Every row has a hidden score from 0 to 40. What is each row's score? 20 is about the middle. The score is a weighted sum of the row's numbers plus the product of two more (or one squared), each taken from its middle value.
{-0.4, -0.5,  0.8,  2.0, -0.6, -1.2, -3.5,  1.3,  1.5, -1.3, -0.1,  0.5, -3.7,
  0.3,  0.8, -0.7} 29
{-2.9,  1.2,  1.0,  0.3, -1.9,  0.4, -0.8, -0.8,  2.7, -0.9,  0.3,  0.0, -0.3,
  3.1,  0.4,  0.1} 31
{ 2.2, -1.2,  1.1,  2.6,  3.1,  0.6, -0.7, -0.1,  2.3, -1.2,  0.1, -0.7,  0.7,
 -1.1,  1.7,  1.1} 9
{-1.0, -2.1, -1.6,  0.1,  0.9, -0.2, -0.1, -2.1, -0.9, -0.1,  0.2,  1.0, -0.2,
 -0.5,  0.1,  0.6} 18
{-0.6, -0.5,  0.8,  1.5, -0.9, -1.4, -3.4,  1.1,  1.9, -1.0, -0.6,  1.2, -3.9,
  0.8,  1.2, -0.2} 32
{ 2.4, -0.4,  1.4,  0.0,  1.7,  0.1,  0.3,  1.2,  0.5,  0.1, -0.2, -0.3,  0.3,
 -1.2,  0.4,  0.2} 25
{ 0.0,  1.0, -0.1,  0.6, -0.4,  0.4, -0.8, -0.1, -1.2,  0.9,  0.6, -0.1,  0.6,
 -0.6, -0.3, -0.7} 20
{-0.5, -1.2,  0.0,  0.0,  0.3,  0.5, -0.6, -1.0, -0.9, -0.2,  0.3,  0.4, -0.5,
 -0.4, -0.9,  0.3} 20
{-1.8,  0.1, -0.1,  0.4, -0.9,  0.4,  0.9, -0.8,  1.1, -0.2, -0.3, -0.5, -0.1,
  1.0,  1.3,  1.4} 21
{-0.2,  1.2, -2.5, -1.3, -0.5, -0.6,  1.5,  1.3, -1.2,  0.2,  0.4,  0.6, -0.3,
  1.2, -3.0, -1.2} 9
{-1.2,  0.1,  0.1,  0.7, -1.1,  0.2,  1.0, -0.9,  1.1,  0.1, -0.7, -0.9,  0.4,
  0.6,  1.5,  1.1} 22
{ 0.2,  0.8, -1.9, -1.0, -0.3, -0.8,  1.6,  0.8, -1.2,  0.4,  0.6,  0.4,  0.0,
  1.0, -1.4, -0.8} 15
{ 0.0,  1.5,  0.9, -1.1, -0.1, -0.2,  0.2,  0.7,  0.5,  0.9,  0.1, -0.4,  0.8,
 -0.1, -0.2, -1.5} 21
{ 0.5,  0.7,  0.5,  1.6, -0.9,  0.1, -0.3, -0.9, -1.2,  0.7,  1.6, -0.1,  0.0,
 -0.1,  0.6,  0.9} 19
{-0.7,  0.5,  0.3, -0.2, -0.4, -1.7,  0.6, -1.1, -1.2,  1.7,  0.8, -0.4,  1.8,
 -0.2,  0.4,  1.7} 14
{-1.0, -2.3, -1.3, -0.1,  1.0, -0.2, -0.2, -2.1, -0.5,  0.4,  0.3,  1.1,  0.0,
 -0.5,  0.4,  0.9} 21
{ 0.1,  1.1, -1.8, -1.1, -0.3, -0.8,  1.1,  0.9, -1.2,  0.3,  0.5,  0.3, -0.2,
  0.9, -2.2, -1.0} 10
{ 1.7,  0.5,  1.4,  0.2,  0.9,  0.4, -1.0,  1.3,  0.6,  0.9, -0.3,  0.3, -0.5,
 -0.8,  0.1,  0.8} 35
{-0.7, -1.4, -0.4, -0.2,  0.5,  0.3, -0.4, -1.6, -0.6,  0.0,  0.5,  0.9, -0.4,
 -0.3, -0.8,  0.3} 17
{ 1.0,  0.2,  1.5, -0.3, -0.1,  0.5, -0.5,  0.7,  0.4, -0.4,  0.1, -0.5,  0.2,
 -0.8, -0.2, -0.3} 22
{-0.7,  0.4,  0.3, -0.2, -0.6, -1.5,  0.7, -1.4, -1.4,  1.6,  0.9, -0.2,  1.3,
 -0.3,  0.4,  1.8} 14
{-1.2,  0.0, -0.5,  0.2, -0.6, -2.5, -3.2,  0.3,  2.1,  0.0, -1.2,  1.6, -3.1,
  1.2,  1.7, -0.3} 30
{ 0.7, -1.2,  0.5,  0.9,  1.4,  0.7, -0.8, -0.4,  0.5, -0.7,  0.1,  0.1, -0.2,
 -1.0,  0.0,  0.7} 20
{-0.1,  0.5, -1.6, -0.9,  0.5, -1.0,  1.5,  0.9, -1.3,  0.5,  0.3,  0.8, -0.1,
  0.9, -1.3, -0.9} 21
{-0.1,  0.8, -0.7, -0.7,  0.1, -0.3,  0.9,  0.8, -1.3,  0.3,  0.1,  0.3, -0.1,
  1.3, -0.6, -0.7} 20
{ 0.2,  0.2, -0.1, -0.6, -1.2, -0.1,  0.2,  0.1,  0.5, -0.7,  0.1, -0.6, -1.0,
 -0.2, -0.7,  0.1} 17
{ 0.9,  0.2,  1.2,  0.3,  0.4,  0.3, -0.1,  0.6,  0.2,  0.6, -0.2, -0.7,  0.4,
 -0.6,  0.3, -0.3} 25
{ 0.0,  0.5, -0.2,  0.1, -0.5,  0.5,  0.3,  1.0,  0.3,  0.3, -0.2,  0.5,  0.5,
  0.9, -0.8, -0.7} 32
{-1.1, -2.3, -1.6,  0.0,  1.1, -0.5, -0.2, -2.2, -0.9,  0.1,  0.1,  1.0, -0.2,
 -0.4,  0.4,  1.0} 19
{ 1.0,  0.3,  1.2,  0.1,  0.5,  0.2, -0.1,  0.6,  0.2,  0.5, -0.5, -0.6,  0.3,
 -1.1,  0.4, -0.2} 30
{ 0.8,  0.1,  1.5, -0.4, -0.1, -0.1, -0.1,  0.6, -0.3,  0.3,  0.2, -0.7,  0.2,
 -0.9,  0.1, -0.7} 26
{-0.8, -1.6, -0.5, -0.3,  0.5,  0.2, -0.4, -1.7, -0.6, -0.2,  0.5,  0.8, -0.4,
 -0.1, -0.7,  0.2} 16
{ 0.4, -0.4,  0.4,  0.5, -0.5,  1.6,  0.3, -0.1,  0.4, -1.4, -0.8,  0.6, -0.4,
 -0.3,  0.3,  0.3} 24
{-1.0, -2.2, -1.5, -0.2,  0.9, -0.3, -0.1, -2.1, -1.0, -0.1,  0.2,  1.1, -0.2,
 -0.6,  0.2,  1.1} 17
{-0.6, -0.7, -0.8,  0.4,  0.7,  0.5, -0.3, -1.7, -0.8,  0.2, -0.3,  0.8, -0.7,
 -0.1, -0.4,  0.7} 16
{-1.1,  0.1,  0.2,  0.7, -1.1,  0.1,  1.2, -0.8,  1.0,  0.2, -0.7, -0.8,  0.4,
  0.6,  1.5,  0.9} 24
{ 2.6, -0.7,  1.4,  0.2,  1.9,  0.1,  0.3,  1.1,  0.7, -0.4, -0.1, -0.5,  0.3,
 -1.2,  0.2,  0.0} 19
{ 2.7, -0.9,  1.4,  0.3,  2.0,  0.1,  0.3,  1.0,  0.8, -0.7,  0.0, -0.7,  0.2,
 -1.2,  0.1,  0.0} 16
{-0.1,  0.6, -0.1,  0.1, -0.6,  0.5,  0.3,  1.3,  0.3,  0.3, -0.2,  0.2,  0.3,
  0.7, -0.8, -0.6} 28
{ 1.0,  0.4,  1.2,  0.2,  0.4,  0.3, -0.3,  0.7,  0.2,  0.5, -0.4, -0.5,  0.4,
 -0.7,  0.4, -0.2} 26
{-1.0,  0.2, -0.2,  0.6, -0.6, -0.4,  1.4, -0.6,  1.1,  0.4, -0.8, -0.8,  0.0,
  0.9,  1.2,  0.4} 22
{-1.0, -1.9, -1.3, -0.3,  0.9, -0.2, -0.2, -2.2, -0.7,  0.1,  0.6,  1.1, -0.1,
 -0.5, -0.4,  0.7} 15
{-0.5,  0.2,  1.1, -0.3, -0.5, -1.2,  0.9, -1.4, -1.6,  2.3,  0.6, -0.7,  1.9,
 -0.1,  0.6,  1.9} 11
{-0.7,  0.1,  0.0, -1.2, -1.9, -1.1,  0.7, -0.7, -1.1,  0.6,  0.2, -0.1,  0.5,
 -0.3, -0.4,  1.5} 17
{ 1.0,  0.9,  1.3, -0.5,  0.7, -0.4, -1.2,  0.3, -0.4,  0.7,  0.0, -1.1,  0.5,
 -1.1,  0.8,  0.2} 14
{-0.2,  0.0, -0.3, -1.2, -2.4, -0.6,  0.0, -0.2, -0.1, -0.7,  0.4, -0.5, -0.3,
  0.4, -1.3,  0.1} 7
{ 0.4, -0.1,  0.5, -0.8, -0.9,  1.1,  0.5,  0.3,  0.6, -1.8, -1.2,  0.1,  0.3,
 -0.4,  0.5,  0.5} 18
{ 1.1,  0.2,  1.5,  0.1,  0.5,  0.7, -0.4,  0.5,  0.3,  0.5, -0.6, -0.7,  0.3,
 -0.8,  0.4, -0.3} 29
{ 0.0,  1.2, -0.4,  1.4, -0.1, -0.3, -0.6, -0.3, -0.9,  1.3,  0.7, -0.6,  0.8,
 -0.3,  0.1, -1.1} 26
{-0.9,  1.5,  0.8, -1.6, -0.6,  0.1, -1.2,  0.5,  0.6, -0.7,  0.5, -0.9,  0.2,
 -0.5,  0.8, -2.4} 12
{-0.8, -1.2, -0.4, -0.3,  0.5,  0.3, -0.6, -1.6, -0.6,  0.0,  0.4,  0.7, -0.4,
 -0.3, -0.9,  0.2} 15
{ 0.5, -0.4,  0.7,  0.6, -0.6,  2.1,  0.0, -0.3,  0.4, -1.3, -1.1,  0.2, -0.9,
 -0.8,  0.0,  0.1} 30
{ 0.3,  1.7,  0.8, -0.7,  0.1, -0.2,  0.8,  1.1,  0.4,  1.4,  0.3, -0.2,  0.3,
 -0.5,  0.0, -1.4} 29
{-0.1,  1.1, -2.2, -1.2, -0.6, -0.7,  1.2,  1.0, -1.1,  0.2,  0.5,  0.3, -0.4,
  1.1, -2.8, -1.1} 7
{-0.5,  1.5,  0.4, -0.5,  0.1, -0.4,  0.2,  1.0,  0.8,  0.4, -0.2, -0.1,  0.4,
  0.5,  0.4, -0.7} 25
{-0.1,  1.2, -0.3,  0.9, -0.3, -0.2, -0.8,  0.0, -1.0,  0.9,  0.7, -0.3,  0.8,
 -0.6,  0.6, -0.8} 26
{-1.1, -2.3, -1.5,  0.0,  1.0, -0.2, -0.4, -2.2, -0.8,  0.2,  0.1,  1.1,  0.0,
 -0.5,  0.0,  1.0} 19
{ 2.4, -0.5,  1.3,  0.0,  1.6,  0.2,  0.2,  1.2,  0.5,  0.2, -0.2, -0.3,  0.5,
 -1.3,  0.4,  0.1} 24
{-0.7,  1.3,  0.4, -0.4,  0.1, -0.4, -0.1,  1.2,  1.0,  0.3, -0.3,  0.0,  0.2,
  0.7,  0.5, -0.4} 25
{-1.2,  0.0, -0.1,  0.1, -0.8, -1.3, -3.3,  0.4,  2.4, -0.3, -1.4,  1.6, -3.3,
  1.5,  1.6,  0.0} 28
{-1.3, -1.7, -2.0, -0.3,  1.1, -0.4,  0.0, -1.9, -1.1, -0.2, -0.8,  1.9, -0.2,
 -0.8,  1.1,  0.8} 14
{-0.1, -1.0, -0.1,  0.2,  0.5,  0.4, -0.5, -0.7, -0.5, -0.4,  0.5,  0.6, -0.7,
 -0.6, -1.0, -0.1} 20
{ 0.3,  0.8, -0.9, -0.9, -0.2, -0.4,  1.0,  0.8, -1.1,  0.5,  0.3,  0.2, -0.1,
  1.1, -1.0, -0.7} 16
{ 0.0,  1.4,  0.8, -1.7, -0.7,  0.1, -0.2,  0.4,  0.5,  1.1,  0.1, -0.4,  1.1,
 -0.1, -0.1, -1.5} 17
{ 0.6, -0.1,  0.4, -0.9, -0.6,  1.2,  0.6,  0.3,  0.7, -2.3, -1.3,  0.4,  0.3,
 -0.6,  0.7,  0.3} 13
{ 1.6, -1.1,  0.6,  2.2,  2.3,  1.2, -0.6, -0.3,  1.7, -0.8, -0.2, -0.7,  0.3,
 -1.3,  0.7,  0.9} 15
{-0.2, -1.2,  0.0, -0.2,  0.3,  0.4, -0.8, -1.0, -0.9, -0.5,  0.2,  0.4, -0.7,
 -0.4, -0.9,  0.2} 17
{ 2.6, -0.6,  1.4,  0.0,  1.8,  0.2,  0.2,  1.2,  0.3,  0.0, -0.1, -0.4,  0.3,
 -1.2,  0.4,  0.3} 22
{ 2.2, -1.4,  0.5,  2.6,  3.0,  1.3, -0.7,  0.2,  2.0, -0.7,  0.0, -0.5,  0.3,
 -1.4,  1.0,  0.8} 13
{ 1.0,  0.1,  1.4,  0.2,  0.6,  0.4, -0.3,  0.5,  0.3,  0.7, -0.4, -0.5,  0.2,
 -0.9,  0.4, -0.2} 30
{ 0.2,  1.2, -2.0, -1.1, -0.6, -0.6,  1.1,  1.0, -1.1,  0.3,  0.4,  0.2, -0.3,
  0.9, -2.5, -0.9} 7
{-1.2,  0.0,  0.1,  0.9, -1.1,  0.0,  1.2, -1.0,  1.1,  0.1, -0.7, -0.9,  0.6,
  0.7,  1.6,  1.1} 23
{ 0.6,  0.8,  0.4,  0.4,  0.2,  0.1,  0.2,  0.9,  0.7,  0.4, -0.3, -0.1,  0.0,
  0.2, -0.1, -0.2} 24
{ 2.7, -0.5,  1.4,  0.2,  1.9,  0.2, -0.1,  1.2,  0.5, -0.5, -0.2, -0.5,  0.2,
 -1.1,  0.5, -0.2} 20
{-0.9, -0.1,  0.2,  0.8, -0.7, -1.4, -3.4,  0.8,  2.1, -0.5, -1.0,  1.4, -3.5,
  1.1,  1.4, -0.2} 30
{ 0.2, -0.2, -0.1, -0.9, -2.2, -0.3,  0.0, -0.1, -0.5, -0.1,  0.3, -0.4,  0.5,
  0.9, -1.3,  0.0} 14
{ 2.5, -0.3,  1.3,  0.1,  1.9,  0.0,  0.1,  1.2,  0.7,  0.2, -0.2, -0.2,  0.4,
 -1.4,  0.5,  0.1} 24
{-0.6, -1.4, -0.4, -0.2,  0.5,  0.2, -0.5, -1.7, -0.7, -0.2,  0.3,  0.8, -0.4,
 -0.2, -0.6,  0.3} 16
{-1.4,  0.5, -0.3, -0.7,  0.0, -0.5,  0.1,  1.2,  1.2,  0.1,  0.0, -0.1, -0.2,
  1.0,  0.3,  0.1} 18
{-0.8, -0.4, -0.1,  0.6, -1.1,  0.1,  1.0, -0.4,  1.1,  0.1, -1.2, -0.7,  0.3,
  1.1,  1.4,  1.0} 24
{ 0.1,  0.7, -0.8, -0.7,  0.0, -0.3,  1.0,  1.0, -1.1,  0.6,  0.0,  0.7, -0.1,
  1.1, -0.6, -0.5} 24
{ 0.5,  0.8,  0.6,  1.4, -0.8,  0.0, -0.2, -1.0, -1.2,  0.7,  1.7,  0.0,  0.0,
 -0.1,  0.5,  0.6} 20
{-0.2,  0.5,  0.1,  0.3, -0.4,  0.6,  0.5,  1.1,  0.3,  0.4, -0.1,  0.2,  0.4,
  0.6, -0.8, -0.6} 30
{ 0.0,  0.6,  0.2,  0.1, -0.3,  0.6,  0.2,  1.2,  0.3,  0.2, -0.3,  0.2,  0.5,
  0.8, -0.7, -0.5} 29
{-0.1,  0.3, -0.1,  0.3, -0.3,  0.8,  0.4,  1.5,  0.5,  0.6,  0.0,  0.6,  0.6,
  1.0, -1.1, -0.9} 35
{ 0.0,  1.3, -2.5, -1.3, -0.5, -0.7,  1.4,  1.1, -1.3,  0.2,  0.4,  0.5, -0.3,
  1.1, -2.9, -1.3} 6
{-0.1,  1.1, -0.2,  0.8, -0.3,  0.1, -0.7,  0.0, -1.2,  1.1,  0.7, -0.3,  0.6,
 -0.5, -0.1, -0.8} 22
{ 0.7, -1.3,  0.1, -2.2, -1.2,  0.5,  0.4,  0.9,  0.4, -3.0, -0.6,  0.2,  0.4,
 -0.3,  0.0,  0.6} 15
{-0.9, -1.3,  0.2, -0.1,  0.3,  0.7, -0.7, -0.9, -1.0, -0.4,  0.2,  0.0,  0.0,
 -0.4, -0.7, -0.2} 20
{ 0.2,  0.7,  0.5,  0.0, -0.3,  0.2, -0.1,  1.4,  0.2, -0.1, -0.1,  0.2,  0.6,
  0.4, -0.6, -0.9} 32
{ 0.6,  0.5,  1.2, -0.6,  0.0,  0.1, -0.7,  0.1,  0.0,  0.4,  0.1, -1.0,  0.5,
 -0.8,  0.2, -1.0} 16
{-1.1,  0.0,  0.1,  0.5, -1.1,  0.2,  1.2, -0.9,  1.0,  0.1, -0.7, -0.8,  0.4,
  0.7,  1.4,  0.7} 23
{-1.5, -0.1,  0.1,  0.5, -0.7, -0.6,  1.0, -0.9,  1.1,  0.1, -0.8, -1.1,  0.0,
  0.6,  1.5,  1.0} 20
{-0.6,  1.1, -2.7, -2.3, -0.2, -0.3,  1.5,  2.0, -1.7,  0.1,  0.6,  1.8, -0.1,
  1.1, -1.3, -1.0} 15
{ 0.1,  0.8, -0.1,  0.6, -0.6,  0.5, -0.7, -0.1, -1.2,  0.8,  0.6,  0.0,  0.4,
 -0.6, -0.3, -0.6} 21
{-0.5, -0.2, -0.4, -1.5, -2.6, -0.8,  0.2, -0.2, -0.1, -0.6,  0.3,  0.2, -0.1,
 -0.2, -1.7,  0.5} 12
{-0.8, -1.5, -0.5, -0.2,  0.5,  0.5, -0.4, -1.7, -0.4, -0.1,  0.5,  0.9, -0.3,
 -0.3, -0.6,  0.3} 17
{-0.1,  1.3,  1.0, -1.3, -0.3, -0.1, -0.2,  0.4,  0.3,  0.9, -0.1, -0.6,  0.8,
  0.0, -0.3, -1.6} 18
{-3.1,  1.5,  0.7,  0.3, -2.3,  0.5, -0.9, -1.2,  3.3, -1.0, -0.2, -0.5,  0.1,
  2.9,  0.0,  0.6} 20
{ 1.5, -1.4,  0.5,  1.9,  2.3,  1.1, -0.7, -0.3,  1.6, -0.7, -0.1, -0.6,  0.1,
 -1.3,  0.7,  0.9} 14
{-0.2, -1.0,  1.0,  2.5,  0.6, -0.5, -3.4,  1.0,  1.4, -2.5,  0.7, -0.3, -3.7,
  0.3,  0.0, -0.6} 14
{-0.8,  0.5,  0.3, -0.2, -0.4, -1.7,  0.6, -1.1, -1.2,  1.7,  0.9, -0.4,  1.8,
 -0.2,  0.4,  1.7} 14
{-0.3,  1.1, -0.2,  1.2, -0.2,  0.0, -0.2, -0.4, -0.9,  1.2,  0.3, -0.8,  0.5,
 -0.5, -0.1, -0.8} 20
{ 0.0,  0.5, -0.2,  0.4, -0.2,  0.5,  0.8,  1.4,  0.3,  0.6, -0.8,  0.1, -0.2,
  0.9, -0.9, -0.4} 31
{ 1.1,  0.3,  1.1,  0.9,  0.8,  0.6, -0.2,  0.4,  0.4,  0.9, -0.5, -1.6,  0.3,
 -1.2,  0.6,  0.2} 31
{-0.8, -1.7, -0.3, -0.4,  0.5,  0.2, -0.5, -1.4, -0.7, -0.2,  0.5,  0.4, -0.5,
 -0.4, -0.5,  0.2} 17
{-1.1, -2.1, -1.4, -0.2,  0.9, -0.2, -0.2, -2.2, -0.8, -0.1,  0.5,  1.0, -0.1,
 -0.5, -0.1,  0.8} 16
{ 0.4,  0.4,  0.4,  0.3, -0.2,  0.3,  0.1,  1.1,  0.3,  0.3, -0.3,  0.0,  0.5,
  0.3, -0.2, -0.4} 28
{-0.6,  1.8,  0.2, -1.4, -0.6,  0.4, -1.0,  0.4,  0.4, -1.0,  0.6, -0.9,  0.9,
  0.2,  0.2, -2.3} 15
{-1.2,  0.0,  0.0,  0.8, -1.0,  0.2,  1.1, -0.8,  1.0,  0.0, -0.9, -0.8,  0.5,
  0.7,  1.4,  1.0} 24
{ 0.7, -0.7, -0.1, -1.7, -1.1,  0.9,  0.5,  0.7,  0.1, -2.9, -1.0, -0.3,  0.4,
  0.4,  0.3,  0.6} 11
{ 2.5, -0.6,  1.3,  0.0,  1.8,  0.0,  0.3,  1.1,  0.6, -0.2, -0.1, -0.3,  0.3,
 -1.2,  0.3,  0.1} 21
{-0.5, -1.4, -0.6,  0.1,  0.1, -0.2, -0.5, -1.4, -0.6,  0.3,  0.1,  0.7, -0.3,
  0.3, -0.5,  0.7} 18
{ 0.0,  1.1, -2.6, -1.5,  0.3, -1.0,  1.6,  1.4, -1.3,  0.2,  0.3,  0.7,  0.1,
  1.0, -3.0, -1.6} 11
{-1.2,  0.1,  0.4,  0.7, -1.1,  0.5,  1.2, -0.7,  1.0,  0.1, -0.6, -0.8,  0.5,
  0.7,  1.6,  1.0} 25
{ 0.3,  1.3, -1.6, -1.0, -0.2, -1.1,  0.7,  0.7, -1.1,  0.3,  0.5,  0.5,  0.0,
  1.0, -1.6, -1.0} 15
{-1.7,  0.0,  0.0,  0.7, -1.0,  0.2,  1.0, -0.8,  0.6,  0.5, -0.2, -0.7,  0.4,
  0.6,  1.8,  0.7} 26
{-0.6, -2.3, -2.0,  0.1,  0.6, -0.4, -0.5, -2.1, -1.4,  0.6, -0.3,  1.0,  0.0,
 -0.4,  1.2,  1.0} 22
{-1.1,  0.8,  0.1, -0.4, -0.3,  0.5, -0.5,  0.7,  0.4, -0.5,  0.7,  0.2,  0.4,
  0.0,  0.5, -1.2} 28
{-0.4,  0.0, -0.3, -1.2, -2.2, -0.9,  0.0, -0.3,  0.0, -0.3,  0.5, -0.5, -0.5,
  0.3, -1.2,  0.3} 6
{ 0.5,  0.5,  0.6,  0.3,  0.1,  0.4,  0.0,  1.0,  0.5,  0.4, -0.5,  0.0,  0.4,
  0.0, -0.2, -0.3} 28
{-0.2, -1.1,  0.3, -0.3,  0.2,  0.4, -0.8, -0.9, -0.7, -0.1,  0.2,  0.5, -0.5,
 -0.4, -0.9, -0.3} 20
{ 0.1,  0.9, -1.5, -1.4, -0.1, -0.6,  1.6,  1.1, -1.4,  0.2, -0.1,  0.0, -0.4,
  1.2, -1.2, -0.8} 12
{ 2.4, -0.4,  1.3,  0.0,  1.6,  0.1,  0.2,  1.2,  0.6,  0.1, -0.3, -0.3,  0.3,
 -1.3,  0.4,  0.1} 26
{ 0.3,  1.5,  0.8, -1.1, -0.3, -0.1, -0.3,  0.5,  0.7,  0.9,  0.3, -0.3,  1.1,
  0.1, -0.4, -1.8} 21
{-0.9, -2.4, -1.7,  0.0,  1.2, -0.5, -0.2, -2.0, -1.0,  0.1,  0.0,  1.0, -0.1,
 -0.5,  0.4,  1.2} 19
